In the rows, 128 means zero.
Which row each row swaps with, under one turn or mirror
k337: [124 116  95 138 113 111 142 147  89 144 139 111 127]
k439: [129 103 143 108 134 164 113 143 104 166 118 124 136]
k465: [164 143 124 120 133 114 136 164 148 142 123 102 128]
k917: [123 115 107 160 131 110 125 134 118 121 109 101  88]
k862: [102 107 162 120 130 162  90 120 118 132 106 138 107]
k928: [104 125 164 102  98 143 104 136 159 140 119 155 135]
k239: [115 149 176 142 158 136 122 119 115 127 126 126 109]
k313: [103 126 172 108 106 151  93 123 134 142 112 153 132]
k569: [115 124 139 118 115 158  97 152  80 153 129 142 138]
k943: [ 99 119 129 131 124 108 149 147 143 114 147 161  90]
k120: [126 118  97 144 109 121 128 160  85 148 134 118 126]
k898: [105 117 157 126 128 154  86 111 114 134  92 133 113]
k688: [ 89 128 126 133  88 102 150 159 139 125 143 135 134]
k307: [103 113 161 122 134 163  89 121 119 127 101 133 111]
k564: [106 104 146 152 135 125 164 116 132 136 134 119 106]
k71: [143 128 117 124 112  99 143 166 168 139 125 122 120]
k892: [118 109 107 159 120 112 124 120 119 129  99 105  98]
k166: [129  96 156  96 121 163 123 148 140 157 124 134 132]
k740: [113 141 153 108  96 119 108 144 171 137 120 159 138]
k652: [114 132 148 104 124 153  98 138  80 147 134 139 142]
k117: [108 142 142 134 151 125  96 140 121 101 121 135  77]
k58: [146 125 110 136 142 126 127 153  97 155 118  95 122]
k451: [163 148 119 134 142 113 125 165 123 135 119  98 113]
k176: [ 91  92 130 128 127 132 127 133 141 114 130 141  77]
k840: [130 157 124 132 101  88 120 151 167 129 121 136 127]
k385: [ 96 133 104 132  87 110 135 163 117 138 149 134 138]
k35: [137 148 166  95 124 134 101 160 159 140 118 147 133]
k440: [120 110 105 159 129 115 129 131 122 120 106  99  94]
k907: [131 140 103 157 107  88 133 140 134 128 116 108 109]
k658: [133 158 113 146 109  86 124 152 148 122 118 115 117]
k191: [105 153 156 121 141 117 114 148 129 107 140 168  94]
k587: [ 96 162 138 116 104 132  97 160 104 135 143 148 147]
k549: [143 119 158  92 126 151 124 153 155 154 124 128 141]
k920: [ 95 171 161 121 110 120 106 160 121 115 133 146 139]

k307 pairs with k440
k564 pairs with k239
k166 pairs with k451
k58 pairs with k439
k907 pairs with k313
k587 pairs with k385
k943 pairs with k191

Which row each row swaps with, under one turn or mirror
k493: [124 119 119 132 130  82 142 118  99 138 131 151 161 117 150 149 118 118
 130 152 133 122 141  87 133 149 118 121  51 144 124 144 139 141 147 112
 177 130 113 112 126 142 131 132 143 141 125 106 134 136 102 132 139 138
 160 122]
k381: [114  67 110 129 134 109 126 115 118 153 136 113 129 143 137 150 113 136
 131 124 129 116 138 119 131 121 115  73 110 119 138 120 133 115 149 141
 102 152 122 161 111 128 105 156 128 129 137 169 101 102 157 104 113 127
 130 158]
k199: [118 123 122 147 116  96 140 122 199 117 126 136  98 139 141 114 147 133
 123 149 123 120 121 140 125 129 156 113 175 103 135 122  99 143 125 143
  98 123 146 173 127 121 104 123 112 136 127 130 154 119 148 123 128 117
 144 130]
k609: [122 104 122 101 126 105 137 140  95 102 124 156  96 127 149 150 109 135
 124 148 114 106 110 166 128 130 102 111  81 101 131 112 127 112 156 109
 132 126 136 137 128 136 165 128 110  92 113 164 154 129  98 132 136 150
 130 124]
k602: [107 131 108 135 108 137 101 157 145 138 108 118 116 113 156 122 107 120
 122 112 148 104 109 137 144 136 178 119 161 117 155 121 105 111  98 141
 139 119 122 144 140  94 114 114 133 130 158 112 126 107 147 117 123  97
 125 159]
k890: [116 125 124 107 130 107 122 162  93  96 142 154  88 148 159 113 141 135
 122 149 112 121 108 179 124 106 133 137 136  93 146 138 100 108 126 128
 117 126 131 150 105 128 132 123  90  92 124 147 163 125 128 118 130 125
 123 132]
k909: [ 83  92 116 127 115 149 130 129 164 138 117 166 118 116 124 134 102 135
 132  99 139 115 132 152 151 141 138  90 118 103 164 106 116 115 120 136
 166 131 124 131 165 135 133 127 144 111 146 104 120  97 133 115 126 126
 143 150]
k806: [107 102 124 137 124 158 130 113 151 150 109  73 117 121  99 141 116 125
 139 125 118 107 129 126 134 145 117 108  97 139 139  88 132 140 148 117
 123 132 141 166 138  95 118 129 146 166 126 174 138 120 114 129 132 150
 141 130]
k116: [105 121 130 110 140 133 127  96 143 143 117 122 147 114  89 157 100 159
 108 122 124  89 112 114 139 134 126 132  69 102 114 108 133 117 125 125
 166 143 136 107 157 121 138 134 141 148 124 141 100 104 125 128 149 152
 113 144]
k378: [ 89  93 110 124 116 139 128 116 157 143 105 152 125 107 124 149  95 138
 136 140 127  91 130 110 153 167 141  93 110 102 146 112 120 104 131 136
 157 131 147 107 159 103 113 125 153 114 145 136 107 104 121 117 133 132
 150 146]
k873: [120 122 108 143 142 132 118 144 142 121 121 119 162 149 151 116 143 115
 112 144 135 153 139 140 132 120 159 135 162 110 142 109 102 131  97 137
 103 100 135 161 156 139 111 117  96 135 119 113 114 107 145  91 140 109
  96 156]
k63: [125 161 141 120 147 139 122 123 117 116 143 116 137 151 100 111 157 149
  95 121 115 116 103 116 114  93 150 185 130 120 112 156 112 120  91 134
 146 139 135 109 108 116  99 129 112 146 121 114 124 121 152 121 150 122
  99 134]
k948: [166 142 129 131 110 134 135 135  98 101 104 109 123 114 142 155 104 100
 108 107 140 107  99 100 108 138 121 140  98 178 100 128 152 131 137  98
 145 112 138 109 121 111 141 119 149 125 111 117 142 153 100 153 145 125
 125 115]
k276: [149 136 141 134 124 153 155 135 102  82 137 153 116 150 121 119 148 110
 110  96 123 141 118 124  99 106 112 157 122 169 119 156 134 136 122 110
 152 123 137 105 105 144 119 126 134 105 104  85 156 152 119 137 144 123
 130 105]
k81: [110 132 118 136 111 128 111 157 127 129 131 140 113 125 134  95 151 115
 129 139 117 130 127 154 134 106 154 138 189 116 169 136 106 109 103 157
 127 141 120 120 130 136  98 116 109 130 141 107 127 116 151 102 123  94
 126 150]
k578: [147 144 135 134 126 145 142 134  99  88 134 138 119 150 127 115 157 116
 113 137 113 123 116  91 103 121 134 169 141 157 112 174 121 121 116 122
 137 122 156  91  92 106  82 122 130 109 113 110 145 151 124 129 147 115
 132 109]
k369: [ 94 100 144 118 104 147 134 142 170 132 148 146 164 105 130 120 137 155
 134 129 148 153 135 144 107 150 142  88 134  84 152 150 134 111 117 164
 116 125  92 135 149 117 109 125 127 113 109 137 128 103 130 122 130 125
 127 113]
k119: [149 114 127 126 108 122 145 118 103 116 106 136 127  98 112 157 106 106
 125 137 116 113 124 119 120 137  85 116  91 157 124 107 163 125 161 112
 147 137 134  86 150 155 152 123 144 127 100 130 127 148  88 139 143 140
 135 117]
k815: [154 119 134 142 116  94 164 100 172 100 115 132 107 129 128 152 128 122
 116 147 119 114 115 113 106 143 107 112 113 141  98 113 139 158 162 109
 109 119 156 147 128 135 136 129 133 134  95 143 160 148 107 149 143 146
 146 103]
k655: [154 114 118 136 141 130 145 118 118 107 105 116 173 132 135 160 117 104
 107 142 133 143 137 112 116 139 106 127  90 146 104  95 145 144 139 102
 116  99 147 134 164 154 149 122 120 133  85 129 116 134  99 119 155 142
 101 127]
k511: [127 132 134 145 130 162 127 134 127 124 131  67 108 151 107 105 161 115
 130 123 111 128 123 125 113 113 134 153 142 157 136 128 117 143 124 122
 107 130 142 168  99  91  88 126 124 163 121 154 158 136 133 126 133 128
 131 119]
k365: [138 117 160 119 108 147 155 135 133  99 151 137 166 116 124 128 150 139
 121 126 141 161 127 121  77 142 111 116 109 129 116 168 158 125 134 139
 115 120 103 113 125 127 117 126 132 111  77 135 146 139 107 143 143 136
 122  81]
k693: [100  89 120 115 119 119 113 122 136 150 103 149 144  94 108 159 103 139
 130 129 143 101 134 107 134 149 141  91 104 101 155  94 141  84 129 118
 149 124 108 126 173 126 149 121 129 135 141 130 113 101 125 134 134 139
 144 140]
k137: [102 135 114 138 132  86 121 143 112 142 149 152 150 138 164 106 149 123
 131 153 134 135 141 110 138 124 162 139 120 120 152 167 101 132 108 140
 160 130 105 135 109 127  93 126 118 143 149  89 136 118 143 109 127 106
 153 142]
k254: [152 142 142 126 129 125 121 145  82  98 135 135 135 142 115 116 171 118
 110 126 129 135 120  94  86  97 144 168 151 151 128 160 132  99 106 111
 127 117 116 114 105 127 111 117 104 130 115 100 150 144 139 141 144 114
 126 107]
k205: [153  94 125 133 141 111 138 121  81 120 149 104 127 165 136 139 144 122
 118 121 121 132 129 104 101  99 103 114 116 157 112 151 141 125 148 126
  92 146 128 148  75 131  93 155 121 125 114 156 123 133 152 115 123 125
 121 132]

k806 pairs with k511
k948 pairs with k602
k578 pairs with k378
k63 pairs with k116
k873 pairs with k655

Which row each row swaps with, under one turn or mirror
k628: [ 93  68 158 110 135 153 116 151 177 130 104 136  53 129 174  88 109 119
 199 113 128 160 133  98 113 108  96 109 107 162 149 115 126 160 161 111
 102 112 154 135 103 117  79 123  86 114 156 138 109 132 150 124 141  80
 176 117 132 121 143 147 147]
k297: [111  77 155 102 118 159 115 156 179 133 114 128  82 114 158  79 113 135
 199 101 116 161 126 100 112  94 106 133  79 145 146 108 116 144 158 114
  98 120 157 117  94 127  88 108  92 116 158 149 103 150 148 118 131  84
 179 145 158 113 134 163 149]
k286: [ 96 143 132 117 121 177 124 151 153  96  98 135 114  85 137 118 117 106
 132 112 145 151 130 126 154 153 101 140  89 134 177  94 126 174 112 171
 121 145 115 120 133 116  97 139  91 114 111 111 164 146 130 141 132 130
 148 116  94 100 138 116 117]
k250: [101 126 116 117 120 119 164 148 140 159 103 163 113 120 129 149 158 127
 159 129 133 101 104 151 121 163  90 147 144 141 114 126  99 158 160  88
 134 112 150 134 119  96  88 167 111 165 100 112 158 117 146 108 169 101
 153 111  73 106 152 132 150]
k288: [106  76 156 114 111 165 117 164 174 122 120 132  69 131 160  77 114 125
 191 104 119 152 119 103 105 109  98  91  83 147 148 107 131 167 160 104
  93 115 154 103 100 104  66 122  99 115 161 138  82 144 156 123 149  81
 180 119 136 109 133 152 143]
k903: [ 99 140 122 123 104 151 125 141 143 123 105 150 116 104 142 124 117 104
 118 101 145 128 120 145 164 172  86 156 108 132 154 100 131 168 129 159
 134 128 113 122 135 122 105 141  90 116  92 108 158 126 137 135 136 132
 140 105  68  93 136 109 124]
k906: [103 132 116 121 114  98 177 150 145 149 106 166 110 130 126 145 117 132
 162 112 128 109 105 139 126 163  91 160 132 133 131 135 102 151 148  93
 135 122 131 139 121 104 101 167 107 165  89 112 147 119 130 115 147 101
 143 115  48  99 157 126 146]
k98: [ 96 151 138 120 112 140 158 138 136 115 102 139 114 102 139 136 113 111
 142 115 143 131 122 138 155 168  92 164 113 132 163 113 109 155 130 151
 120 138 116 139 127 108 101 163  91 138 102 110 154 122 110 148 131 127
 140 115  64  86 141 108 129]
k532: [140 113 102 114 117 144 142 180 167 120  99 116  97  90 108  99 142 144
 153  88  98 143 123 136 108 100 138 113  45  64 155 113 126 147 146  92
 112 139 126  85 100 110 111 122 139 119 149 131 128 171 158 110 152  85
 178 127 134 132 157 151 148]
k111: [131 107 126 126 123 153 142 162 161 114 106 108 106 115 126  91 148 153
 151  93  91 140 132 120 114 109 122 112  60  66 151 124 138 151 152  92
 110 145 130 100 117 106 115 113 148 106 156 147 120 168 167 126 153  68
 186 150 126 143 151 146 161]
k970: [141 113 116 125 106 154 125 181 168 127 108 112 109  90 110  85 157 150
 154  95  94 120 120 131 106 117 111 100  38  76 142 105 124 159 138 100
 117 133 142  98 113 102 100 117 142 114 165 144 105 171 160 115 141  94
 180 128 129 130 152 150 145]
k743: [133 137 105 123 118 149 144 170 162 123  93 107 120  87  97 108 170 152
 144  98 111 131 118 131 101 116 130 130  51  66 134 111 134 153 153 107
 126 138 137  93 116 114 127 118 144 115 143 134 118 178 155 115 144 101
 187 142 121 128 156 149 153]
k51: [144 116 100 128 121 150 127 181 166 134 111 118 114  89 111 103 158 159
 149 110  96 129 130 126 109 122 117 119  46  62 132 120 124 157 131  97
 120 141 142  99 123 111 123 111 150 118 151 130 123 178 164 118 149  87
 187 131 117 131 156 150 143]
k696: [ 95  76 153 106 121 161 107 145 176 125 122 133  55 125 157  89 108 120
 185 109 139 160 134  94 113  95 109  97 102 150 144 105 122 164 164 113
  90 112 158 111  91 114  76 124  89 106 153 135  97 129 155 132 147  77
 167 126 127 105 123 151 146]
k153: [111  72 152 111 126 160 119 155 173 117 120 124  73 133 174  82 103 125
 196 109 114 161 128  97 121 106 117 101  86 133 152 129 118 142 167 106
  84 111 141 114  85 122  77 129  96 108 148 135 103 136 149 122 145  84
 168 118 156 117 147 148 146]
k546: [104 134 113 130 101 104 148 147 141 159 108 165 107 119 127 165 136 144
 155 124 134 109  97 143 118 146  78 135 148 149 134 139  92 165 148  91
 138 121 135 132 127  93  92 158 102 146 103 100 152 116 136 120 146 119
 132 111  64 110 144 125 145]
k818: [ 91 145 127 125 110 144 109 143 162 115 107 156 110 106 122 136 109 119
 131 118 141 134 115 150 148 167  87 155 125 138 156 111 114 173 140 150
 119 138  97 128 137  94 114 147  87 130  99  99 158 122 125 123 141 142
 137 119  75  95 141 106 130]
k872: [126  83 150 124 124 156 121 164 157 118 112 133  59 129 155  84 107 132
 186  98 120 165 110 103 106  97 117  98  71 137 135 107 131 141 175 110
  83 127 166 100  88 117  87 127 113 106 166 146 122 137 145 134 136  83
 183 131 148 119 154 153 159]
k450: [ 97 141 125 129 109 166 131 152 150  99 103 130 116  97 142 125 124  88
 134 112 147 137 139 141 143 163 100 156 101 138 171  88 133 153 138 168
 119 128 105 133 126 116  93 146  95 118 103 118 151 137 132 149 136 144
 134 102  92  99 142 103 122]
k118: [133 101 125 111 113 149 137 182 170 136  97 117 104  91 108  92 149 151
 169  93  95 144 125 122 105  98 121 136  51  95 143 103 122 150 141  96
 121 148 136  93 108 123 123 107 134 128 147 146 118 177 155 109 143  85
 188 155 145 128 143 168 145]
k505: [134 101 118 144 121 149 134 187 155 119 105 120  88 100 123  95 139 148
 168  92  97 149 127 125 104 103 137 102  30  92 135 103 143 144 144 106
 107 138 150  94 105 120 113 130 148 114 151 149 138 158 155 119 140  93
 186 138 136 133 165 157 148]
k92: [ 94 126 114 126 114 110 129 156 155 147 117 157 109 122 122 153 126 150
 163 120 123 109  92 148 128 164  94 153 147 138 115 140 102 169 161 104
 129 125 112 135 125  92 109 151 102 157  91  98 141 106 144  92 152 121
 140 123  64 106 149 113 148]
k476: [119 118 121 116 123 106 165 161 141 160 111 153  97 133 130 147 136 135
 169 126 120  96  89 149 107 156  98 139 151 133 117 132 103 147 167  72
 147 120 141 116 114 102  98 151 108 169 105 109 135 118 162 107 153  97
 144 106  79 123 166 123 161]
k924: [ 98  79 145 116 129 154 128 155 183 100 120 131  68 122 155  88 112 131
 184  88 116 157 137  97 116 100 117 107  89 120 156 118 129 156 174 108
  96 116 148 121  99 114  66 117 100  96 163 154 114 138 168 127 137  60
 185 135 129 119 133 146 164]
k410: [ 90 139 133 119 106 172 132 137 135 127 102 141 113  87 145 136 128 100
 124 120 157 122 135 143 136 170  93 159 103 146 163 102 116 162 134 152
 125 126 123 142 133 106  99 162  88 132 101 109 159 136 125 149 156 133
 157 113  78  92 155 105 137]
k899: [ 91 143 122 141  98 145 130 152 139 127 111 151 127 101 134 155 131 114
 136 124 153 124 119 133 136 156  85 141 111 147 170 119 113 166 132 147
 125 132 108 128 149 107 101 154  88 121  94 103 154 129 116 139 141 138
 140 110  68  94 137 114 125]
k959: [109 117 119 118 104 108 153 152 143 159 110 156  95 125 143 148 131 139
 150 110 126 103  90 150 138 167  85 147 149 135 105 134 108 159 160  92
 147 121 136 119 119 108 102 148 104 155  87 103 138 101 162 106 145  99
 149 112  56 105 151 125 144]
k355: [115 106 111 111 113 101 157 151 148 172 110 152  96 133 134 140 139 158
 167 124 114 106  92 130 107 141  97 142 132 144 103 150 102 152 179  69
 129 109 143 121 104  90 106 143 115 155  96 124 125 117 159 100 151  86
 142 117  74 113 161 138 160]

k696 pairs with k51
k924 pairs with k111
k818 pairs with k92
k410 pairs with k250
k872 pairs with k505
k286 pairs with k355
k743 pairs with k628

